In the data rows, the value 500 means zero.
Some points, one per row:
[478 423 545 405 372 490 362 552 551 496 622 457 471 687 365 566 485 522
 485 466 334 658 371 532 487 461 462 570 635 537 642 593]
[439 444 587 535 408 568 478 582 554 579 515 385 335 590 259 270 529 523
 473 623 443 641 494 596 554 508 537 764 260 492 532 560]
[559 642 531 653 390 748 262 419 464 317 502 363 540 534 475 770 657 473
 477 485 686 291 476 502 672 386 519 300 552 476 656 232]
[472 460 508 686 587 458 576 413 410 452 543 340 400 535 601 529 577 589
 469 390 633 496 322 247 579 577 556 382 530 554 752 540]
[579 453 583 482 574 524 337 392 483 496 534 354 460 715 517 359 487 633
 668 470 489 538 346 654 483 405 514 372 433 769 537 406]
[638 587 610 611 672 726 540 321 504 189 656 290 393 772 839 538 579 619
 549 386 542 549 451 686 441 456 593 317 431 665 483 336]
[446 693 427 562 661 571 574 311 547 407 386 620 255 329 597 671 448 421
 761 293 444 403 443 337 750 429 723 503 577 690 643 538]
[551 468 425 512 593 421 709 507 488 633 423 520 697 383 460 347 418 427
 373 347 288 399 586 374 211 599 233 614 569 435 476 522]
[212 564 432 391 591 445 507 379 570 614 424 487 509 519 425 585 454 566
 470 511 443 457 542 649 672 617 396 558 608 420 612 660]
[458 633 535 616 565 727 345 466 359 402 681 465 373 469 442 434 596 768
 512 366 532 473 356 475 521 440 694 445 571 656 611 244]
[525 531 540 530 627 603 423 326 493 437 741 235 434 708 642 852 549 523
 617 401 624 503 472 508 514 350 634 427 652 613 678 513]
[504 389 607 434 595 559 437 633 429 432 590 540 383 647 493 493 578 551
 625 394 521 459 329 636 495 484 734 566 309 722 518 434]
[534 579 407 675 519 555 449 409 419 395 709 515 383 597 579 579 633 509
 511 451 606 435 295 298 664 429 559 304 756 595 641 372]
[531 610 314 688 676 768 589 343 456 403 418 351 455 530 563 403 563 539
 709 311 699 358 520 458 565 449 634 367 524 586 490 511]
[403 566 357 599 327 670 517 345 185 407 423 537 438 407 418 528 534 430
 615 446 593 559 348 290 699 763 644 452 305 539 599 317]
[375 456 309 519 440 564 604 607 246 781 374 610 613 385 297 327 495 354
 413 472 337 467 520 549 464 667 480 485 525 347 258 525]
[681 491 506 548 525 544 144 370 362 424 682 439 446 542 735 459 748 672
 605 464 570 415 479 645 580 495 635 439 647 575 623 413]
[506 404 614 618 503 541 659 601 474 547 466 475 325 627 485 354 625 721
 534 556 460 561 331 498 492 436 364 525 455 703 615 477]
[481 515 450 384 530 366 536 501 445 673 549 611 615 531 411 554 384 385
 393 681 546 523 710 425 388 586 307 472 402 375 269 393]
[682 713 701 658 658 635 369 394 381 355 586 419 442 569 648 564 547 422
 683 423 628 346 317 515 565 256 671 415 705 709 535 305]
[589 481 561 377 474 523 443 506 582 476 524 334 449 622 670 628 559 560
 637 292 505 627 352 549 457 281 713 337 552 628 544 445]
[629 615 445 626 792 717 447 388 618 323 513 421 384 609 567 447 716 594
 654 230 588 429 526 661 684 211 560 311 584 721 695 392]
[424 802 443 587 559 522 377 405 434 469 547 609 528 486 467 487 506 337
 730 387 629 346 597 577 522 520 448 457 570 475 645 570]
[561 436 502 430 623 335 412 520 586 621 512 548 564 620 478 593 294 345
 372 608 296 749 611 600 294 445 379 664 388 553 347 418]
[566 447 420 357 380 450 687 644 389 604 289 668 564 551 437 425 367 393
 358 577 306 489 389 752 497 305 445 681 575 482 381 726]
[473 528 630 635 647 700 483 487 503 242 488 418 315 664 568 731 578 713
 706 478 731 367 544 480 727 650 551 369 479 611 661 432]
[679 536 613 379 342 491 223 458 359 422 545 513 525 654 455 386 662 646
 689 440 665 792 329 727 452 482 611 432 572 495 688 426]
[347 437 679 446 414 362 605 634 350 650 310 716 585 420 402 341 345 532
 484 668 386 585 653 526 439 546 456 589 312 486 393 644]
[682 722 510 526 609 806 360 387 309 519 675 386 504 614 615 669 596 619
 531 380 686 548 397 426 425 430 819 490 739 496 511 386]
[575 351 462 269 513 299 539 505 731 458 340 843 483 231 415 683 531 450
 479 516 357 548 513 482 555 575 458 545 381 404 580 587]
[684 572 383 261 492 373 473 555 653 857 601 594 610 339 353 616 328 377
 376 613 456 564 584 461 540 562 323 588 440 374 549 579]
[487 469 472 447 280 460 483 593 458 664 399 522 502 211 422 590 514 362
 463 381 402 486 590 462 514 641 546 519 593 449 418 473]
[440 595 437 503 609 617 548 330 459 505 475 546 614 396 675 555 514 694
 614 427 663 412 485 571 401 404 567 525 586 539 485 617]
[385 418 483 351 447 433 672 497 596 563 395 506 600 213 462 489 406 503
 386 685 335 520 481 584 613 681 387 615 437 187 491 756]
[370 361 522 397 424 236 552 494 434 685 570 637 426 369 416 286 326 582
 452 702 496 639 503 531 212 599 524 623 443 374 337 470]
[669 565 615 581 543 477 528 294 313 320 677 458 490 711 574 645 638 591
 486 467 498 346 362 649 670 359 635 387 635 561 596 548]
[743 364 488 406 723 407 527 392 694 452 560 434 399 666 523 575 504 789
 571 557 551 634 486 660 358 500 350 632 422 431 520 363]
[407 612 466 654 472 597 450 349 522 510 407 702 373 650 630 473 618 391
 720 276 602 432 475 693 515 557 684 373 513 487 604 479]
[298 329 375 295 486 463 588 429 576 552 479 590 517 227 450 421 560 389
 347 525 463 542 594 758 562 573 495 746 338 327 260 507]
[384 503 486 569 293 736 571 371 417 437 430 626 487 501 611 329 577 404
 554 333 643 371 498 546 618 614 550 455 407 724 566 345]
[491 388 346 560 537 341 705 526 484 653 416 716 584 374 377 694 456 301
 464 780 346 458 540 618 474 366 600 662 359 250 386 723]
[555 495 387 370 551 525 539 346 580 607 609 525 625 474 413 548 556 544
 582 629 375 496 668 429 464 442 443 542 493 517 431 575]
[411 350 427 423 579 343 510 620 415 666 646 514 637 402 438 549 375 416
 393 609 376 559 471 464 290 399 407 699 503 405 472 521]
[422 463 481 447 513 269 505 733 560 731 590 631 462 487 523 610 445 391
 453 524 428 695 696 558 388 504 380 575 514 388 273 519]
[449 458 340 422 349 292 595 658 494 620 444 542 564 312 499 528 384 247
 382 708 350 407 611 432 571 515 393 584 443 373 367 538]
[380 755 618 520 648 586 349 413 505 390 586 386 471 427 589 510 698 623
 567 221 632 534 405 424 695 435 676 192 559 613 645 212]
[613 443 527 479 497 529 420 639 737 415 367 448 554 376 452 640 463 386
 514 734 406 671 373 576 367 433 381 534 392 507 582 543]
[451 437 540 419 390 521 678 614 627 577 428 424 619 363 362 561 376 250
 481 604 367 446 463 669 479 323 199 545 479 434 370 407]
[598 538 565 604 416 606 437 535 429 335 618 566 324 548 476 281 644 669
 605 355 451 689 452 574 305 462 519 425 507 636 422 319]
[638 695 585 568 428 579 443 429 379 298 404 339 388 546 675 567 681 818
 565 386 594 442 472 492 594 528 732 483 540 656 511 594]
[542 411 434 383 471 474 444 604 448 606 420 563 530 356 352 402 456 560
 499 757 496 607 468 555 552 377 223 584 539 196 480 483]
[477 388 603 444 305 460 619 598 395 517 128 680 608 290 262 410 365 523
 317 584 354 664 563 624 456 491 368 536 339 267 492 599]
[373 702 366 583 434 687 567 327 364 546 554 665 471 460 585 554 462 521
 612 365 696 228 517 614 719 598 544 512 544 614 457 549]
[487 483 444 312 451 518 515 540 690 555 535 580 413 465 399 323 344 343
 365 535 468 764 653 452 340 644 530 648 440 600 451 650]
[303 659 579 651 380 628 704 421 472 508 312 582 538 522 503 349 502 425
 428 551 536  96 584 692 610 604 479 457 446 427 506 450]
[469 664 570 581 611 525 471 366 289 368 680 455 503 718 768 559 583 647
 663 382 712 586 531 431 342 611 602 597 411 632 631 362]
[619 406 642 540 648 437 429 465 513 436 656 430 356 557 632 594 634 539
 555 564 516 540 345 415 576 722 513 229 643 712 512 403]
[368 633 527 572 337 555 565 402 436 599 307 734 474 506 586 561 641 368
 512 473 625 490 714 520 577 570 568 513 397 444 450 397]
[416 484 653 410 513 561 484 388 490 390 506 258 418 535 575 432 641 553
 551 526 509 315 479 550 418 560 602 415 553 623 644 526]
[483 419 454 432 587 423 510 519 475 563 249 552 409 414 452 308 468 411
 371 666 440 561 680 614 235 286 358 631 627 472 377 615]
12 more points follow, each with its number after it:
[555 438 478 360 423 441 462 711 530 560 446 310 645 475 345 459 491 487
 358 557 362 810 404 359 367 605 586 597 566 370 289 604] 0
[494 476 397 420 529 289 683 547 573 687 382 581 539 374 376 597 450 432
 320 615 323 604 918 550 630 620 274 603 418 259 409 651] 1
[417 267 339 449 443 443 627 572 369 505 420 644 698 473 490 564 295 562
 459 614 463 508 640 436 659 481 547 547 412 464 421 653] 2
[428 408 459 471 276 355 551 412 480 692 529 656 497 438 443 233 430 469
 288 718 453 600 686 699 503 665 491 740 365 530 414 795] 3
[602 435 515 717 658 559 376 343 430 349 593 349 326 701 743 599 525 583
 545 554 753 597 563 365 636 239 637 512 766 642 589 499] 4
[394 393 333 540 377 343 485 568 625 502 382 499 572 407 503 376 213 356
 386 691 352 468 682 355 393 691 417 712 603 306 458 464] 5
[589 498 345 492 465 390 662 488 408 768 482 617 651 488 432 712 393 454
 329 566 348 473 630 424 460 588 437 579 454 353 411 661] 6
[498 513 454 400 549 268 584 567 396 671 226 573 583 345 488 346 382 271
 456 615 468 494 569 368 436 607 313 601 400 347 442 541] 7
[388 318 637 299 504 349 475 612 580 627 472 385 658 527 507 609 432 508
 396 425 522 674 459 460 519 736 449 641 403 544 409 624] 8
[585 454 776 691 672 559 321 376 385 409 638 322 237 489 615 496 611 711
 592 277 655 494 371 554 604 421 794 339 743 672 540 370] 9
[562 328 383 409 404 349 679 661 488 666 414 422 760 424 407 528 357 616
 484 615 537 684 537 728 396 509 214 570 446 363 450 427] 10
[589 458 622 376 524 368 634 443 647 605 473 454 622 490 318 459 351 487
 484 538 466 514 463 532 407 303 349 545 458 312 325 520] 11
Which two of these numbered points are nearest to each point below, ignoring the 2 directions in which the first points spread most? Their numbers follow each, nearest first.
[468 332 360 368 334 372 813 714 470 511 280 505 646 371 447 397 542 539
 420 685 381 666 478 688 342 618 375 520 480 528 284 521] > 10 0
[503 430 410 341 338 456 557 419 363 722 628 547 465 401 479 389 395 395
 413 664 346 673 526 526 378 445 353 600 346 741 463 552] > 3 7
[465 438 544 605 645 599 450 549 664 426 652 405 540 620 615 498 697 640
 575 361 672 511 405 283 501 569 633 459 549 808 511 360] > 8 0
[482 264 233 272 450 450 617 557 736 620 408 546 736 379 469 373 400 490
 387 693 488 540 488 571 471 539 491 426 223 473 440 749] > 2 10
[639 492 502 520 379 621 404 597 524 515 610 198 367 639 449 409 669 622
 392 300 454 731 339 473 699 370 621 401 518 430 612 361] > 0 9
[316 514 423 539 324 709 485 390 515 469 301 577 475 507 528 363 643 443
 594 417 500 281 763 535 607 510 472 572 525 494 443 614] > 3 1
[444 309 585 463 701 254 577 464 639 542 429 408 559 418 419 355 517 323
 302 528 447 431 573 597 534 770 451 774 297 487 233 668] > 8 9
[549 515 435 445 574 390 506 551 651 701 521 549 761 318 427 393 346 399
 412 508 357 564 522 414 490 314 526 526 406 372 270 594] > 11 6
[491 562 615 533 241 586 459 522 407 527 564 316 582 656 547 568 517 570
 583 493 376 758 439 460 462 546 559 512 641 518 638 372] > 0 10
[520 524 278 499 425 589 544 261 512 322 461 527 626 327 644 487 686 552
 607 407 394 327 642 330 395 569 569 460 609 481 666 389] > 5 7
[572 347 382 209 451 427 692 627 444 744 516 723 606 449 271 543 414 308
 346 566 277 658 610 537 279 631 367 719 300 432 428 575] > 6 7
[642 408 420 441 698 416 348 651 598 367 569 404 402 580 543 586 632 662
 419 435 566 681 334 325 486 458 653 419 487 537 456 508] > 0 2
[483 622 490 569 741 580 448 423 317 416 347 367 598 453 519 369 522 492
 524 401 596 479 591 311 508 545 703 506 276 417 601 498] > 7 0
[397 346 415 378 578 411 465 674 710 767 474 435 608 360 444 321 297 426
 431 328 590 793 574 608 293 646 489 489 378 474 353 537] > 8 0
[569 474 340 507 575 467 492 473 482 508 436 597 646 375 371 805 549 413
 580 536 290 354 670 376 269 364 447 627 466 403 520 535] > 6 11
[661 197 608 392 639 408 459 691 618 497 594 478 451 416 502 501 371 544
 389 472 486 635 357 775 522 330 587 473 560 366 474 509] > 9 11
[316 573 678 442 425 586 419 416 701 389 693 416 287 563 599 486 683 447
 657 295 527 520 520 500 447 795 453 284 393 623 543 304] > 8 7
[591 296 376 273 370 303 532 661 625 543 453 584 460 456 472 624 277 588
 484 526 433 545 424 567 549 225 414 550 360 553 374 652] > 2 11
[550 541 506 481 517 463 339 592 508 477 442 468 643 752 486 446 520 541
 401 444 472 626 383 346 363 503 468 581 648 270 549 650] > 0 7
[469 699 252 315 279 500 371 468 556 509 706 272 382 511 593 439 533 738
 719 354 598 501 465 611 631 331 443 367 537 595 564 372] > 10 11
[594 757 507 610 581 556 474 326 334 412 513 759 443 669 570 610 604 503
 602 343 596 477 364 544 655 542 713 459 645 545 500 542] > 6 7
[583 379 481 383 596 543 544 550 449 343 670 363 400 632 570 635 400 577
 562 380 496 539 540 618 501 284 539 578 602 671 432 546] > 2 4
[393 567 529 618 604 649 485 321 424 395 576 544 258 616 623 528 735 517
 719 364 531 456 545 551 829 532 492 353 499 651 598 379] > 1 7
[306 497 557 415 455 341 602 516 549 615 300 449 626 364 474 632 290 361
 388 514 316 770 557 479 597 597 338 596 390 394 419 475] > 8 1
[391 669 460 723 386 441 578 490 532 711 324 600 571 479 582 389 507 375
 341 482 567 343 725 571 611 375 536 545 634 593 516 561] > 4 3
[476 547 296 613 279 568 473 366 420 528 503 657 600 394 446 222 372 495
 627 629 433 300 580 407 436 693 355 586 414 384 485 508] > 5 7
[585 442 365 354 543 455 568 783 596 447 582 680 572 352 557 508 275 414
 457 559 286 529 617 554 632 644 432 650 393 552 329 658] > 2 1
[496 408 647 712 661 519 273 424 423 311 443 587 307 660 517 595 576 761
 492 370 610 507 343 544 516 543 695 401 576 458 585 302] > 9 7
[543 282 593 292 701 344 408 542 769 509 589 482 667 749 416 652 486 642
 358 759 287 641 539 440 477 269 473 651 551 520 427 634] > 2 6
[302 402 415 510 646 477 698 565 515 465 358 480 354 485 379 429 475 382
 584 467 436 640 694 648 601 562 426 535 376 267 415 567] > 1 11
[510 674 666 475 610 442 285 292 524 442 711 362 494 489 568 729 749 646
 588 486 799 402 634 435 623 542 602 441 629 421 707 367] > 1 6
[373 383 501 316 468 421 575 487 750 529 346 602 568 529 304 459 341 491
 472 563 362 547 337 397 574 683 477 593 457 434 483 700] > 8 11
[639 418 656 662 469 580 507 414 435 440 644 413 275 549 417 386 600 543
 599 339 508 470 487 731 583 467 481 337 647 647 577 488] > 9 11
[373 522 419 368 481 406 491 621 482 480 408 542 508 339 443 383 446 369
 445 448 476 684 667 519 559 638 588 808 506 394 303 542] > 0 9
[702 257 530 390 449 375 466 635 595 599 453 405 796 514 522 511 473 608
 448 580 597 615 434 523 319 451 417 463 537 563 523 601] > 10 2
[438 424 402 626 421 627 520 497 565 566 185 590 620 399 500 480 522 322
 478 620 396 477 572 478 520 444 408 717 526 333 316 578] > 4 11
[593 554 498 448 624 658 360 504 399 370 516 346 532 529 590 506 464 638
 608 324 561 465 682 509 731 637 500 395 407 604 674 455] > 1 2
[436 340 453 521 478 600 583 594 573 728 455 624 496 368 424 579 410 474
 659 745 378 672 598 565 611 664 615 579 412 491 402 654] > 2 9
[310 319 325 402 386 356 661 519 601 590 385 686 386 428 316 405 441 363
 398 612 511 608 595 445 545 548 462 714 548 575 305 582] > 4 9
[286 695 499 647 555 611 431 498 403 399 440 464 451 516 647 431 713 549
 437 477 574 428 404 490 596 664 699 511 623 559 534 471] > 0 7
[229 651 386 446 447 572 316 351 371 601 237 279 508 450 575 544 616 432
 379 476 460 407 449 324 479 536 639 622 588 308 551 470] > 0 7
[356 377 385 208 529 361 576 511 761 620 436 625 625 489 405 363 448 398
 465 570 382 495 636 470 352 822 511 669 506 598 322 586] > 8 5
[563 548 739 498 627 592 434 285 413 355 511 386 232 618 552 605 727 594
 613 431 380 447 581 378 631 445 609 340 655 551 797 288] > 1 7
[496 181 486 235 293 412 333 667 288 661 418 529 628 396 331 449 329 344
 388 656 487 638 657 434 428 560 362 570 380 502 534 638] > 2 7
[611 493 565 455 376 524 511 654 572 604 432 402 507 640 363 546 435 609
 491 598 368 718 491 509 503 609 483 764 538 549 468 498] > 0 8
[365 598 379 751 666 523 613 431 571 632 477 490 475 639 667 506 674 459
 476 429 615 574 631 283 642 596 424 259 658 438 499 579] > 1 6
[531 207 730 416 281 375 430 632 542 571 501 537 626 530 490 476 491 509
 421 507 426 545 353 397 470 398 391 635 546 588 604 503] > 8 2
[338 480 412 455 631 432 568 586 666 394 294 563 683 523 536 496 486 673
 378 652 338 437 733 506 662 539 415 494 399 264 338 443] > 1 2
[325 397 542 332 587 394 666 578 530 687 327 559 450 440 433 429 435 479
 375 517 208 448 544 475 556 636 607 708 602 409 411 489] > 9 8
[535 684 545 534 770 523 477 346 409 388 447 348 468 595 455 507 567 691
 540 405 566 470 348 580 412 293 503 304 619 457 513 363] > 11 7
[618 605 736 559 705 564 501 472 174 379 574 380 404 673 560 522 690 542
 548 284 773 773 324 398 314 488 559 492 525 603 642 408] > 7 0
[474 424 510 335 500 529 496 554 441 703 448 602 575 568 387 588 301 427
 461 545 459 581 574 614 445 775 344 659 297 434 390 700] > 8 6
[446 558 317 538 710 818 493 408 380 491 507 587 540 432 475 399 620 617
 548 326 410 411 607 576 696 623 481 555 383 460 511 488] > 1 6
[535 393 632 445 685 448 479 510 516 491 760 350 456 612 552 269 705 576
 556 514 521 800 558 539 785 389 373 490 567 631 456 388] > 1 9
[515 513 520 665 777 664 507 476 531 344 507 361 305 596 916 863 560 528
 654 357 686 505 449 306 539 458 492 485 804 405 664 272] > 4 5
[744 500 588 396 475 403 313 567 501 422 558 332 352 499 663 521 621 621
 572 352 631 534 362 305 448 391 560 355 448 511 518 412] > 7 11
[352 491 285 299 457 472 609 678 592 633 256 626 677 405 402 408 415 496
 387 568 348 621 636 558 401 357 307 548 415 468 345 421] > 10 11
[592 428 430 427 319 388 631 614 552 644 458 572 554 411 327 313 383 467
 388 597 395 668 512 675 623 582 473 655 257 415 335 487] > 3 10
[512 497 677 393 376 347 404 552 507 660 472 235 304 574 600 622 463 495
 427 522 600 647 382 557 541 549 554 386 308 546 659 440] > 8 7
[553 583 573 460 643 379 421 484 654 428 611 362 292 683 672 390 671 588
 578 531 602 536 341 407 577 489 549 435 534 663 462 422] > 7 11
[626 520 523 557 391 340 398 426 212 276 703 359 402 638 537 473 634 590
 528 392 837 543 425 292 515 584 472 230 434 736 717 400] > 7 2
[426 628 430 772 510 602 535 381 531 413 605 520 511 462 587 630 618 631
 636 438 707 494 610 397 768 687 677 476 477 586 580 446] > 1 2
[609 530 733 443 606 516 353 510 672 307 548 416 403 577 531 485 502 606
 476 611 470 697 236 437 419 576 573 325 722 534 597 568] > 0 9
[534 593 319 539 431 626 461 275 373 641 457 601 501 263 429 572 247 502
 481 483 346 421 424 329 476 558 458 606 577 496 458 566] > 6 5
[700 331 403 464 454 422 314 658 594 479 548 467 437 617 529 483 477 714
 418 534 455 453 395 427 553 551 525 461 457 586 492 444] > 2 5
[415 518 545 819 676 615 336 260 624 383 556 467 460 552 638 504 574 552
 613 433 609 624 474 547 506 509 567 400 701 525 595 233] > 5 9
[567 538 517 609 690 463 485 358 509 323 492 456 281 478 634 425 605 509
 506 421 502 378 387 604 750 349 615 452 875 460 518 471] > 9 4
[476 386 403 522 326 359 574 561 528 587 360 568 434 336 393 321 388 359
 520 601 449 546 524 460 473 619 376 607 214 328 423 419] > 7 5
[396 535 430 481 459 662 473 294 610 457 499 540 470 253 451 295 542 451
 431 415 367 632 796 529 427 754 579 440 375 479 572 469] > 3 1
[435 368 356 476 506 495 764 548 575 598 222 540 578 451 432 686 456 312
 452 588 432 588 601 580 585 518 237 593 579 305 281 772] > 1 4
[708 377 504 553 483 574 462 768 563 637 373 492 640 525 499 600 472 483
 382 564 434 462 587 576 374 326 123 512 692 448 351 345] > 10 11
[445 399 323 292 528 329 686 595 504 707 574 463 595 455 232 606 347 351
 321 734 379 508 603 389 415 556 367 538 633 539 392 620] > 6 2
[233 308 412 481 400 366 823 706 409 698 380 659 541 368 468 255 380 386
 476 530 325 398 614 768 446 762 271 535 401 422 295 537] > 10 9
[424 392 275 459 400 434 586 502 574 510 400 636 626 281 341 471 390 512
 552 560 423 550 593 369 317 527 450 454 312 441 332 688] > 2 11
[519 280 500 455 545 359 614 569 574 488 414 634 614 412 395 523 508 476
 539 648 574 481 548 463 510 419 513 560 497 381 537 597] > 2 11
[540 678 476 501 801 598 534 364 473 477 546 565 533 505 472 562 411 601
 617 295 526 485 494 539 403 230 623 549 630 480 524 366] > 11 6
[433 585 480 574 644 644 503 331 283 531 408 437 474 447 576 414 602 344
 512 299 446 280 479 238 482 456 646 500 539 593 419 491] > 7 9
[426 415 323 478 463 473 630 642 684 747 476 603 610 554 469 701 409 442
 354 456 503 588 685 362 530 558 600 682 368 302 306 638] > 6 2
[458 553 535 652 552 659 661 524 418 352 417 414 540 675 576 547 678 555
 430 484 584 437 606 543 545 622 502 492 603 594 566 452] > 1 10
[607 371 633 566 318 291 382 598 520 641 407 554 543 343 327 580 355 359
 509 494 275 463 463 550 533 508 428 719 490 439 448 461] > 9 11
[563 354 437 533 265 378 521 515 451 678 266 475 604 556 549 505 305 458
 361 641 275 422 569 547 539 414 555 665 493 590 511 651] > 2 6
[639 392 551 435 428 393 519 505 719 692 442 379 586 571 375 381 394 615
 246 619 589 600 508 434 418 347 306 630 532 457 487 428] > 11 10
[547 596 734 551 709 477 273 444 522 415 439 451 341 621 764 534 635 441
 586 395 456 628 511 434 627 342 557 406 529 575 629 288] > 7 1
[551 474 366 674 581 517 344 392 481 394 674 447 349 641 642 577 707 741
 724 443 605 312 441 642 701 463 578 377 736 524 665 409] > 1 10
[580 451 489 449 340 213 462 534 467 378 530 304 503 533 338 415 343 546
 357 519 553 512 378 672 587 640 386 368 695 583 633 387] > 10 5
[540 361 464 384 426 290 439 542 520 719 478 690 523 383 464 443 443 404
 387 607 513 677 523 584 348 626 372 676 420 483 499 674] > 3 7
[491 374 603 638 357 329 557 691 547 512 479 489 409 466 484 638 361 465
 438 541 392 417 497 337 146 569 401 584 434 304 403 529] > 5 6
[461 435 500 624 283 500 432 635 622 357 387 699 598 453 415 442 219 606
 360 679 374 568 463 306 530 542 458 523 371 537 514 610] > 2 5
[422 585 370 571 379 541 578 403 320 551 448 582 397 424 554 457 529 718
 422 707 629 401 666 449 604 728 559 548 391 424 514 326] > 3 1
[429 431 618 478 498 405 569 686 551 581 331 383 331 482 349 756 399 485
 353 601 392 541 642 566 428 350 389 584 307 333 377 702] > 1 11
[453 558 453 527 726 672 542 363 512 329 557 659 433 608 739 484 588 233
 735 465 611 384 532 503 629 683 648 472 381 510 664 435] > 7 1
[437 675 355 554 512 554 529 428 430 581 415 568 432 383 426 631 361 509
 480 611 609 347 577 403 472 571 702 489 582 559 514 545] > 6 4
[832 517 560 594 437 557 451 432 380 370 644 380 421 654 665 586 499 755
 592 457 664 469 560 711 429 463 540 609 414 629 607 427] > 10 6
[639 418 402 402 317 444 637 588 347 535 595 441 552 600 464 266 275 616
 236 588 365 580 451 600 331 514 401 644 239 463 367 463] > 3 10
[481 496 306 366 607 577 307 321 510 400 576 620 463 615 561 655 558 633
 693 310 497 425 473 416 642 504 575 257 344 585 644 283] > 2 6
[622 758 482 560 541 507 434 346 440 359 751 581 329 611 737 680 663 638
 712 342 513 481 415 393 498 523 656 403 593 615 752 392] > 6 7
[342 546 371 477 632 685 760 451 426 521 460 709 360 330 362 360 532 414
 441 371 437 419 334 451 563 497 627 467 637 585 543 560] > 9 11
[447 284 330 545 633 497 562 547 571 714 410 585 686 441 533 452 466 323
 524 536 482 593 602 660 461 775 395 524 329 343 449 401] > 10 7
[581 369 518 361 583 505 448 521 827 499 512 527 598 489 278 395 533 512
 502 418 514 697 360 330 512 673 399 537 417 528 475 607] > 8 0
[556 498 290 369 502 446 637 430 643 783 402 600 455 474 563 369 452 467
 420 519 335 430 552 544 660 669 314 670 524 389 570 538] > 1 7
[342 626 488 646 547 615 288 611 643 460 549 393 367 692 598 540 483 702
 669 458 507 415 578 525 418 305 445 362 670 622 521 424] > 5 11
[455 450 646 624 415 398 283 514 462 282 611 382 207 626 697 518 549 656
 650 423 560 685 383 432 472 543 563 486 545 683 657 614] > 3 9
[594 367 448 356 265 526 360 636 681 634 523 320 583 517 363 677 579 438
 543 470 491 526 330 482 526 454 398 472 555 399 201 554] > 0 11
[696 658 568 465 576 611 434 385 512 294 671 396 577 556 645 558 574 588
 608 340 595 247 449 373 326 296 543 417 846 332 582 358] > 11 5
[621 665 761 526 558 575 559 262 515 509 661 492 396 503 736 534 469 576
 489 495 607 515 341 667 669 282 516 359 610 330 618 471] > 11 9
[527 648 531 510 527 594 379 360 373 466 627 588 464 838 563 450 653 665
 680 427 762 498 123 307 390 583 664 483 525 596 748 360] > 7 6
[483 684 314 527 523 586 579 327 405 506 381 563 496 475 683 451 453 328
 577 614 647 285 717 457 450 553 637 464 426 356 545 499] > 7 5
[451 355 451 249 469 517 533 751 499 651 447 686 627 356 422 510 516 508
 326 551 408 434 535 608 536 523 270 509 423 480 427 509] > 10 2
[401 432 369 414 278 295 593 523 542 500 528 595 673 570 331 401 328 485
 322 558 509 460 461 485 436 601 379 733 357 426 445 766] > 3 2
[476 546 527 543 639 535 282 229 263 318 629 401 191 667 584 589 640 634
 498 318 542 367 335 282 525 168 592 582 639 647 654 407] > 4 7
[615 442 565 415 537 515 419 639 525 433 625 687 569 424 427 883 564 414
 553 453 363 502 428 420 427 576 574 508 361 523 589 444] > 6 8
[356 592 327 688 510 620 587 393 384 361 426 568 490 615 606 248 592 612
 651 339 636 327 406 633 739 413 586 339 467 532 559 385] > 10 11
[406 596 469 624 629 450 561 446 280 472 494 482 531 450 677 630 591 382
 566 449 416 444 542 499 630 316 551 381 719 521 464 531] > 4 6
[393 394 354 643 218 250 714 596 494 698 499 568 677 590 316 429 234 229
 312 597 387 419 680 519 625 493 341 794 627 271 357 674] > 4 5
[539 674 524 622 598 567 376 326 541 444 507 258 442 616 618 469 684 602
 717 450 584 524 531 593 617 625 647 276 657 515 583 341] > 1 7
[493 564 560 578 651 620 476 353 479 444 548 445 354 776 594 719 644 498
 600 356 526 406 555 375 650 407 579 494 540 510 653 401] > 1 6
[313 625 228 546 452 599 560 610 410 631 557 634 629 538 380 366 333 416
 408 551 530 412 577 573 416 558 612 586 635 352 444 432] > 5 6
[605 636 625 589 439 556 293 358 410 369 501 371 445 540 455 480 579 630
 657 471 747 607 462 241 619 554 502 467 502 700 585 400] > 7 0
[544 307 369 460 663 463 446 531 687 581 692 530 524 667 455 317 587 542
 531 668 281 718 466 546 432 476 552 745 507 560 484 369] > 5 3
[740 526 732 676 421 732 440 458 482 468 470 459 264 670 616 573 586 676
 638 397 647 542 350 574 491 504 544 468 728 667 527 372] > 9 11
[548 494 470 382 527 501 722 475 617 684 498 553 569 265 348 365 307 483
 463 641 305 626 481 487 485 566 425 586 360 378 294 496] > 11 7
[386 462 397 536 500 381 663 403 513 665 389 442 812 336 525 433 408 468
 601 621 472 540 531 572 448 527 413 511 552 429 297 543] > 10 11
[377 484 357 590 476 626 556 342 502 476 442 613 539 395 509 412 531 404
 524 580 554 366 668 409 420 291 655 653 399 406 315 494] > 4 11
[508 546 557 611 586 638 329 267 548 342 501 475 523 634 478 774 625 695
 629 336 454 465 382 567 783 572 487 329 499 534 556 246] > 1 11
[323 374 433 740 443 435 507 473 480 621 293 583 598 432 474 468 516 401
 418 633 385 442 592 490 602 539 530 456 676 409 521 581] > 4 9
[364 601 485 523 326 380 507 518 505 691 233 443 619 428 469 397 229 472
 450 613 449 510 696 590 528 847 397 676 454 440 457 595] > 5 8
[534 565 548 671 633 617 381 539 532 473 502 359 413 659 656 466 558 642
 669 610 510 426 431 700 755 397 520 207 626 704 650 348] > 10 1
[410 370 489 286 657 383 520 623 461 683 485 599 603 544 459 468 576 545
 315 521 398 458 559 456 426 755 494 626 557 457 457 580] > 8 6
[317 369 420 462 465 493 512 710 469 431 396 495 638 451 390 531 532 461
 489 561 410 351 583 729 291 606 448 502 381 398 299 612] > 10 2
[439 430 576 549 447 386 450 455 464 507 462 537 440 568 375 620 529 422
 285 668 376 862 536 444 400 346 349 473 473 382 513 493] > 4 1
